Here is a table of points, one per row:
tensor([ 68,  64, -31, -28, -20, -24,  -6,  11, -17,  32,  34,  26,  33,  12,
         35,   9, -19,  13, -33, -26, -38, -55,  21, -49])
tensor([ 30,  21, -11, -34, -36,  70,  -7, -10,  -9,   3,  47,   1, -37,  60,
         22, -45,  30, -25,  -1,  35,  15,   2,  16, -11])
tensor([ 47, -30, -17, -39,  -6, -30,  -4, -28, -38, -51,  64,  31,  -2,   5,
         19, -53,  18,  -6, -13,   1,   1,  21,   1, -31])
tensor([ 27,  -2,   2, -43,  20,  55,   3, -33,  14,   2, -10,   1, -19,  13,
        -25, -15,  17, -24, -92,  35,  96,  48,  48,  -1])
tensor([-40,  -5,  27,  31,  47, -14,  25, -25,  19, -20, -38,   2, -22,  63,
          5, -42,  41, -20,  71, -37, -18,  63, -29,  36])
tensor([-16,  49,  -5, -52, -15, -17,  21,  15, -32, -33,  15,  -1, -14,  15,
         -4,  29,   1,  -9,  -4,  10, -26, -14, -16, -67])
tensor([ 50, -49,   2, -49,  52,   5,   4, -61,  28, -18,  -9,  31,  -4,  39,
        -22,   2,  11, -39,   0,  68,   2, -21,  14,  56])
tensor([ 93, -12, -25,  -9,  -6, -23,  47, -27,  -3,  32, -58,   6,  32,  14,
        -31,  37,  77, -14, -11,  47,  13, -66, -30, -15])
tensor([ 53,  19, -43,  11,   5,  19,  -3,  -6,  -9,  14,  47, -16, -17, -18,
         33, -27,  20,  32,  10,  47,   0, -19,  18,  29])
tensor([-40, -15,  42, -10,  -6, -13, -19,  90,  22, -13,   9,  21,  58,  11,
        -62, -18,   8, -11,   8,  20,   3, -34,  15, -73])
tensor([-41,  28,   4,  35,   1, -20, -67,  40, -44,   4, -32,  34,   3,  -3,
         42,   1, -35,  24, -12, -52, -12,  -3,  -8, -45])
tensor([ -6, -36,  13, -20,  -2,  -4,  18,  92,  52,  -8, -72,  -9,  16,  -1,
        -89,  51,  66, -27, -24,  32,   2,  68,   3, -44])
tensor([  0, -58,   4,   4,  18, -28,  19,  -3, -13, -31,  -7, -43, -38, -19,
         66,  43, -26,   7,   4, -41, -59, -53, -15,  46])
tensor([ 16,  18, -49,  -7,   1,  19,  14,  33, -59,  59, -36,  34,  39,  59,
         15, -14,  14, -76,   8,  20,  -5,  23,  22, -31])
tensor([-75, -42,  17,  27, -36,  10,  31, -25,  11,  -9,  -1,   1, -24, -18,
         31,   2,   6,  36,  44, -20,   7,  34,  -7,  50])
tensor([ -8, -17, -14, -17, -70,  -1,  37, -23, -50, -21,  28, -30, -60, -10,
        -19,   2,  -9,   3, -14,   1, -61,  16,  23,  30])
tensor([  1,  15, -23,  20, -10, -37,  31, -39,  26,  -8, -33, -18,  20, -64,
         13,  27,  11,  33, -22, -35, -35, -18, -28,  28])
tensor([  0,  79, -34, -31,   9, -10,  41,  59,  15,   5, -31,  -6,   3, -29,
         11,  35, -39,  -8,  -2,  -8,  -8, -33,   7,   9])
tensor([  4,   8,  14,  24,  19, -57,  28,  33,   3, -29,  60,  -4, -37,   5,
        -22,  65,  -7,  45,  41, -28, -22,  15, -11, -29])
tensor([ 35,  -2,  -5,  33,   2, -11,  56, -67, -11, -26, -24, -32,  -3,  21,
         34,  14,  18,  34, -37, -32, -29, -12, -27,  -3])
tensor([-59, -48,  57,  48, -19,  10, -49,  10,   7, -17,  -6, -25, -19, -15,
        -62,  -5, -10,  27, -22, -25,  -1, -16,   9,  -3])
tensor([ 25,  39, -32, -31, -27,   4,   7, -18, -29, -43,  10, -10, -10, -11,
         33,  56,  23,  23,   0,  41, -17, -19,  25,  -2])
tensor([ -4, -14,   2,  -3,  41,  20, -20, -13,   6,  39, -52, -14,  75,  15,
        -18,   6,  14,  -4,   7, -23, -12, -32, -24,  34])
tensor([  8,  58, -34,   4,  45, -10, -35,   7, -50,  49,  54,  -2,  21,  13,
        -15, -51, -14,   7, -32, -25,   1, -30,  50, -44])
tensor([ 24,  35, -32,  52,  57, -17,  27,  32, -25, -69,   3, -43, -33, -57,
        -15,  13,  41,  -6,   5,  12,  72, -60,   8, -67])
tensor([-17, -27,  31,  19,  25,  11, -22, -21, -35,  78,   2,  23,  13,   8,
        -37, -27, -35, -44, -36,  -1,  19,   2,  33, -24])
tensor([ 18, -24, -11,  -4,  22,   3,  25,  23,  -6,  30,   0, -54, -20,  33,
         20,  51,   7,  27,   1,   1, -12, -19,  -6, -42])
tensor([ -8,   6,  27,  29,  18,  36, -17, -20,  30,  42,  12,  62,  77, -20,
          5, -53, -21, -31, -28,  41,  68,   2, -15,  19])
tensor([  5,   2,   1,   0,  13,  26, -22, -37,  14,  43,  -1,  -9,  87,   2,
        -71, -10,  -1, -57,   4,  28,   5,  33,   0,  21])
tensor([-81,   8,  38,  40, -12, -30,  -1,  19,  17, -22,  13, -27, -16,  -7,
         10, -14,  25,  49,  17, -50,  39,  -7,  -9,  -9])
tensor([  3,  -3,  18,  -9, -12,   7, -41, -14,  -3,  13, -65,  -1,   4, -20,
         33,  14,  -3,   6, -14,  37, -12,  12, -20, -36])
tensor([ 59,  44,  16, -19, -20,  20,  70,  20,  17, -37,   0,  11,  68, -31,
        -19, -24,  24, -13,  -8,  46,  29,  -1,  -4, -61])
tensor([  0, -19,   3,  31, -16,  67, -16, -12,  -1,  12, -32,  54,  -8,   0,
         33, -18,  23,  -1, -39,  -6,  60, -12, -38,  42])
tensor([-24,   9,  14,  -6, -23, -27, -12,   8,  51,  -3,  55,   8,  10,  33,
         45, -15, -10, -19,  37,  12,  13,  13, -17,   6])
tensor([ -4, -48,   4, -29,  12,  20,  28, -12,  25, -24,  31,  13,  25,  55,
        -49,   1,  -2,  -9,   9, -32,  43,  45,  20, -26])
tensor([-30, -22,  13,  24, -12, -11, -45,  18,  54, -26, -36,  -9, -89,   3,
        -12,   8,  10,  28,  34,  23,   1, -62,  18,  52])
tensor([-25,  26,  26,  35, -40,  18,  50,  31,  36,  -3,  31, -10,  -7,  39,
        -37,  36, -16,   6, -10,  30, -36,  50,  37, -20])
tensor([-36,  25, -11,  14,  -1,  14, -18, -17,  10, -16,  13,  19,  22,  -1,
        -13,   7, -27,  -4, -11, -23, -23,   8,   1,  23])
tensor([ 17,  12,  21, -16,   1,  43, -30,  16, -18, -53, -19,  -5,  35,  -8,
        -18, -35, -44,  -3, -37,  55,  -1, -14, -25,  -2])
tensor([  5,  20,  -7, -51,  20, -34, -65, -46, -35,   2,  23,  22, -22,  21,
        -21, -46, -14,  15, -10, -19,  -8,  62,  47, -26])
tensor([-40, -40, -23,  24,  83,  76, -11,  32,  19,  21,  26,   8,  67,  16,
        -14, -72, -19, -19, -28,   8,   4,   6, -22,  51])
tensor([-50,  -9,  10,  18,  11,   8, -23,  10, -29,  60, -30, -13, -19,  14,
         -3, -45,  -4,  11,  -4,   5,  -3,  32, -26, -12])
tensor([-31,  10, -48,   1, -23, -14, -23, -17, -30, -32,   1, -76, -16, -14,
          7,  -4, -35,  68,  38,   2,  50,  35,  31,  -1])
tensor([ 28, -22,  -1,  16,  10, -29,   5,  18,  29,  11,  20,  17,  16, -16,
         26,  13, -12,  28,  41, -14, -31,  27,  -3,  51])
tensor([ -4,   1, -11,  -5,  40,  16, -41,   2,  22,  13, -23,  -2, -61, -12,
         -3,   9,   0,   5, -21, -20,  20,   5, -31,  60])
tensor([-16,  26, -38, -23, -61, -17,   1,  54, -39, -36,  39, -75,  50, -23,
        -22,  72,  12, -30, -25, -18,  -3, -13,  -1,   7])
tensor([ 11,  -1,  37, -15,  11, -14, -38,  45,   4,  32,   6,   5,  24,  26,
        -56, -14,  48,  61,   7,  -5,  29, -30,  20,  17])
tensor([  43,   36,  -68,  -59,    4,   20,   -4,  -53,    8,   25,   -4,  -20,
          -6,   15,  -12,   28,  -10, -101,   40,   30,  -25,  -70,  -33,   13])
tensor([-38,  -3,  97,  21,  22, -17,  -9,   2,  24,  32, -29,  12,  40,  -7,
        -26,  -3, -38, -19,   5,  -6,  11,  27,  -7,  33])
tensor([ 46,   7, -42, -82,  25, -16, -49, -75,  23,  20,  18,  27, -63, -42,
         13,  -5, -11, -56, -55,  17,   3, -25, -23,   5])
tensor([ 61, -46,  13, -43,  -9, -48,  24, -14,   1, -49,  18,  69,  84, -13,
        -14,  27, -53,   6,  16, -98, -59,  15,  -3,  14])
tensor([-38, -41, -21,  -3,   1,   7,  20, -18, -41,  43, -20,  19, -19, -14,
        -12, -39,  -9,  54,  10,   3, -16,   0, -28,  48])
tensor([-39,   5, -17,  85,  15,  74, -21, -49,  15,  50,  -7,   2, -59,  19,
        -16, -11,   5, -14,  72,  -8, -29,  17, -31,   2])
tensor([ -2,  69, -15, -25,  33, -22, -52, -12, -32,  14,  35,  36,  11,   6,
         41,  -6,  -4,  37, -35, -31,  -5,  36,  52, -42])
tensor([-10,  10,  48, -14,  -4,  30,  -1, -58,  27,  40,  12, -26, -68,  15,
         21,  24,   7,  58, -33,  42,  45, -22,  -6,   2])
tensor([ -5, -10,  44,  44, -43,  62,  29, -17,  26, -29, -25,   6, -13,  10,
         -5, -65, -20, -13,  -4, -40,  24,  38, -48,  -1])
tensor([-28,   8, -24,   9,  -1, -31, -13,  -4,   5,  -7, -10, -51, -60,   4,
         -4, -37, -31,  10,  60, -63,  -4, -16,  -5,  11])
tensor([ 10, -43,  65,  25, -16,  -1,   7, -40,  -7, -29,  -8,  -4,  12,  13,
         12, -14, -30, -29,  54, -43,  -4,  30,  31,  30])
tensor([-16, -42, -14,  20, -14,   5,  26,  21, -10,  -8,  28,  13,  15, -23,
         43,   6,   5, -26,  55,  26, -48,  -9,  32, -48])
tensor([ -2, -14,  49,  -3, -36, -63,  31,  21,   2,   0, -35,  24,  -7, -52,
         73,  39, -15,  43,  64, -38, -35,  31, -17,  10])
tensor([ 49,  23, -17, -41, -78, -36,  86, -21, -20, -17, -51, -11, -16, -47,
         12, 101,  44, -34,  10,  27, -21,   0, -43,  77])
tensor([ 19, -25, -24, -19,  -2,  75,  -1,   4,  -1,  18,  -9, -13,   3,  20,
         -3, -49,  42,  11,  16,  41,  61,  23,   9, -24])
tensor([ 23,  58, -34, -18,   2, -52,  20,  43,  23, -15,  11, -25, -33,  -8,
          5,  60, -21,  -8, -30,  -1, -26, -14,  22,  -8])
tensor([-65, -67,  28,  61,  -8, -29, -47,  56, -31,  -3,  44,  -4,  15, -46,
         36, -57, -28,  68,  42, -19,  39,   2,  39, -16])
tensor([-20, -20,  20,  47,  19, -23,   1,  51,  61,  24,  -7,  71,  29, -26,
          7, -10,  14, -78, -45,  26,   1,  40,   4,  -5])
tensor([ 36,  15, -25,   5, -23, -21,   3,  19, -17, -58,  11, -20, -65, -19,
         47,  56, -10,   3, -36,  17, -32, -84, -19,   4])
Along one direction, these points spread out more than along any other. Take the direction at right angles to it along which they spread out most. Go by this last direction. For each point below, how far along it does it lie, from 0 to 99? 50 is the average, and the first point above lies past it. One standard deviation of the points above along it is 16.
tensor([ -8,   6,  27,  29,  18,  36, -17, -20,  30,  42,  12,  62,  77, -20,
          5, -53, -21, -31, -28,  41,  68,   2, -15,  19]) 69
tensor([ 19, -25, -24, -19,  -2,  75,  -1,   4,  -1,  18,  -9, -13,   3,  20,
         -3, -49,  42,  11,  16,  41,  61,  23,   9, -24]) 67
tensor([ 16,  18, -49,  -7,   1,  19,  14,  33, -59,  59, -36,  34,  39,  59,
         15, -14,  14, -76,   8,  20,  -5,  23,  22, -31]) 75
tensor([  8,  58, -34,   4,  45, -10, -35,   7, -50,  49,  54,  -2,  21,  13,
        -15, -51, -14,   7, -32, -25,   1, -30,  50, -44]) 63
tensor([-41,  28,   4,  35,   1, -20, -67,  40, -44,   4, -32,  34,   3,  -3,
         42,   1, -35,  24, -12, -52, -12,  -3,  -8, -45]) 33
tensor([ -4, -14,   2,  -3,  41,  20, -20, -13,   6,  39, -52, -14,  75,  15,
        -18,   6,  14,  -4,   7, -23, -12, -32, -24,  34]) 56
tensor([  43,   36,  -68,  -59,    4,   20,   -4,  -53,    8,   25,   -4,  -20,
          -6,   15,  -12,   28,  -10, -101,   40,   30,  -25,  -70,  -33,   13]) 79
tensor([-24,   9,  14,  -6, -23, -27, -12,   8,  51,  -3,  55,   8,  10,  33,
         45, -15, -10, -19,  37,  12,  13,  13, -17,   6]) 44
tensor([ 46,   7, -42, -82,  25, -16, -49, -75,  23,  20,  18,  27, -63, -42,
         13,  -5, -11, -56, -55,  17,   3, -25, -23,   5]) 75
tensor([-59, -48,  57,  48, -19,  10, -49,  10,   7, -17,  -6, -25, -19, -15,
        -62,  -5, -10,  27, -22, -25,  -1, -16,   9,  -3]) 29
tensor([ 28, -22,  -1,  16,  10, -29,   5,  18,  29,  11,  20,  17,  16, -16,
         26,  13, -12,  28,  41, -14, -31,  27,  -3,  51]) 36
tensor([  4,   8,  14,  24,  19, -57,  28,  33,   3, -29,  60,  -4, -37,   5,
        -22,  65,  -7,  45,  41, -28, -22,  15, -11, -29]) 28
tensor([ 17,  12,  21, -16,   1,  43, -30,  16, -18, -53, -19,  -5,  35,  -8,
        -18, -35, -44,  -3, -37,  55,  -1, -14, -25,  -2]) 63
